In the rows, zero is written as 128.
The rows of Y fall into a few groups, which share some directions, and each row is roughly a mix of its group's hidden directions, except some rows that fit no group.
Y, 109 rows:
[[141 147 120 162 154  95 132 115  94 126 157 109  92]
 [115 131 115 187 115 132 112 120 107 167 146 153 135]
 [135 119 126 134 116 116 146 134 133 174 160 179 102]
 [124 129 115 113 140 155  86  89 154  87 114 134 141]
 [109 120  95 120 127  89 125 148  70 128 110 132 136]
 [134  88 115  82 126 102 147 108 127 159  97 125 122]
 [134 136 150 124 142 161 107  81 161 124 106 103 149]
 [108 126 106 142 105 104 133 177  88 113 155 128 117]
 [135 163 136 119 139 139 103 107 123  84 148  96  94]
 [130  96 120 124 129 109 125  73 148 170 143 143 115]
 [125 125 127 146 135 133 133 139 147 157 173 187 130]
 [125 136 140  97 114 100 148 165 124 110 171 135  95]
 [136 144 164 111 117 154 142 151 172 130 157 160 121]
 [138 183 166 116 156 146 123 118 114 152 148 136 116]
 [109 135 128 139 135 157  88  84 126 151 168 119 130]
 [116  86 136  94  96 138 152 156 163 139 125 125 148]
 [140 100 108 122 142 105 167 176 142 109 128 157 132]
 [136 146 147 122 139 148 106  69 135 170 126 137 120]
 [135 113 114 100 111 125 160 187 121 131 126 157 110]
 [121  90  80 114 127 123 126 148 124 111  94 160 148]
 [127 104 117  98  79 101 147 150 118 133  95 135 110]
 [121 122 107 146 108 159 122 178 140  88 120 149 145]
 [132 168 165 133 161 119 121 102 124 111 110  94 151]
 [137 114 108 100 162 131 139 152 136  74 105 111 142]
 [130 174 155 143 136 159  97 110 151 107 127 154 144]
 [132 133  96 142 152  89 125 121  74 127  97 130 126]
 [137 146 139  96 132 111 144 145  97 103 106  78 110]
 [124 113 128 156 120 141 121 104 148 181 131 171 147]
 [132 117 120 165  95 134 108  81 139 157 138 131  98]
 [125 148 143 135 135  87 139 135 120 150 162 182 121]
 [144 142 131 123 156 179 112 114 154 106 161 113 106]
 [117 136 110 145 153 170  98 133 136  99 175 133 134]
 [123 150 166 102 132 118 119 105 165 123 167 159 124]
 [117 114 136 103 112 116 155 186 145  99 154 132 134]
 [147 113 126 117 116 159 141 153 177  84 126 124 113]
 [123 118  97 132 122  92 144 171  93 127 139 163 115]
 [144 144 163 118 120 130 154 145 157 158 135 179 122]
 [141 183 155 126 159 143 128 137 107 143 156 144 109]
 [126 100  81 132 131 147 126 165 133 111 135 174 132]
 [112 125 144 132  85 157 131 171 155 132 134 157 151]
 [139 168 155 128 155 140 110  79 121 157 141 125 112]
 [132 169 143 165 141 142 102  95 119 133 164 123 107]
 [132 104 128  90 125 132 119  75 146 160  98 126 128]
 [117  75 110 137 116 158 131 136 168 128 126 117 161]
 [118  87  78 121 120 126 125 150 123 118 100 162 147]
 [131 107  81 134 143 109 135 150  96 120  86 150 141]
 [121 140 156 109  84 157 129 163 157 105 148 127 119]
 [129 125 114 119 129 123 125 137 110  82  85  79 136]
 [129  94 103 120 137  80 164 161 115 127 145 137 117]
 [116  98  79 134 124 114 127 159 103 116 100 154 149]
 [153 141 116 172 151 133 116  85 125 154 123 154 107]
 [124  90 122 123 119 153 137 131 147 141  81 104 169]
 [131  88  77 154 129 107 131 138 134  94 145 137 110]
 [141 129 141 126 143 166 110  79 159 131  98 105 142]
 [129 141 181  83 115 137 140 118 163 148 138 124 128]
 [121 142 144 156 128 167 102 107 152 117 172 101 126]
 [130  85  79 135 121 117 133 150 140  85 133 136 114]
 [144 152 118 132 152  94 126 105  85 152 106 156 108]
 [134 171 166  85 139 158 132 154 132 123 143 138 120]
 [124  95 131  86 105 133 145 139 162 156 136 166 128]
 [101  92 130 139 120 146 127 134 151 126 137  86 176]
 [133 110  79 162 143 107 121 116  91 136  98 140 128]
 [107 124 114 143  69 106 121 148  92 139 135 130 108]
 [117 107  82 148 111 113 125 154  95 141 123 170 126]
 [127 123 116 181 146 103 121  91 118 160 152 140 128]
 [147 120 146 105 117 152 136 105 169 157 153 141  91]
 [120  94  93 135 115 130 134 171 142  83 121 140 144]
 [135 123  92 142 153 105 144 167  91  94 114 120 125]
 [129 100  85 160 162  96 129 113 104 131 109 132 146]
 [113 123  94 181 125 106 115 130  81 137 126 126 136]
 [152 133 128 124 143  91 170 154 103 156 128 146  97]
 [115 104  73 130 125 136 101 138 111  90 105 142 140]
 [134 100 119 135 138 135 141 119 150 178 115 176 150]
 [133 127 153 101 128  94 141  88 120 166 132  98 106]
 [146 168 134 166 134 110 140 156 108 123 137 167 106]
 [105 139 144 157 161 144 116 124 130 144 167 122 175]
 [157 148 158 120 129 145 140 114 167 151 134 168 101]
 [130  99  99 113 159 105 137 118 107 142  80 129 155]
 [112 129 163  85  82 126 138 146 142 154 145 141 124]
 [123 147 146 137 145 132 119 119 117 102  96  73 162]
 [133 150 117 162 173 116 109  91  94 128 124 109 133]
 [136 181 140 148 159 169 102 124 113 123 124 141 136]
 [118 134 129 139 153  88 138 139 109 129  95 152 178]
 [122 104 100 151 119  94 149 172 109  96 125 112 131]
 [129 125 147 120 134 124 119  69 144 179 142 138 124]
 [128  82  95 141 106 108 138 132 152 125 161 152 102]
 [123 170 148 146 177 115 118 111  99 141 148 129 147]
 [ 99 111 121 110 115  95 139 173 122 106 126 148 166]
 [131 179 157 157 153  96 127 117  99 133 147 127 124]
 [118 102  88 118 114 117 122 147 128 123 143 189 118]
 [138 146 161  94 117 136 120  82 136 157 130 109  97]
 [126 137 165  90  96 127 152 170 152 112 137 128 122]
 [139 132 142 128 143 165 108  78 159 130 100 106 143]
 [140 140 174 109 104 128 136  98 154 132 118  85 109]
 [151 162 152 162 132 124 139 121 134 161 137 173 108]
 [133 139 162 109 141 151 112  81 174 125 121 122 145]
 [141 157 126 116 137 100 131 128  94 152 121 180 101]
 [108 107 148 122 101 121 141 131 138 175 103 138 173]
 [122 139 155 119 107 154 136 170 163 101 165 131 127]
 [120 106 135 141 101 166 128 146 174 103 151 102 138]
 [115 107 118 142 114  90 151 170 119  91 135  98 138]
 [143 124 126 173 145 120 135 112 132 102 100  75 138]
 [120 125 120 127 109  95 154 181  98 130 157 135 107]
 [121  74  99 137 109  81 145 122 130 124 124 107 125]
 [111 112 127 143 130 106 139 136 108 151  86 120 183]
 [114 151 143 148 125 141 110 127 110  98 127  65 143]
 [122 113 107 145 153 102 121  96  94 141  96  97 152]
 [145 148 118 179 155 117 115  89 105 126 116 106 116]
 [118 128 106 176 140 116 115 122 100 150 104 156 163]]

Here is one row of each group, with its name. Which group are the others in?
[133 162 168 109 103 144 131 146 151 113 163 134  98]	B
[ 94 132 142 131 100 141 108 145 129  93 147  83 154]	A
[124 155 141 139  96 165 119 170 139  87 140 123 121]	M

[140 132  84 163 147 129 117 127  80 120  98 119 115]	A
[128 137 136 108 110 108 149 165 115 117 173 121  85]	A
[143 164 123 122 147 101 123 117  87 143 122 167  97]	B
[116  73 113 110 114 112 126  96 162 132 110 122 151]	M
[123 147 111 168 136  94 131 150  74 134 137 141 122]	A
[136 168 139 120 173  93 121 113 111  94 114 139 136]	A
[141 167 142 160 149 145 102  83 117 130 134 105 111]	A
[113  91  86 102 112 144 108 140 142  91 115 145 139]	A
[123 134 144 104 147  80 157 161 116 112 108 133 159]	A
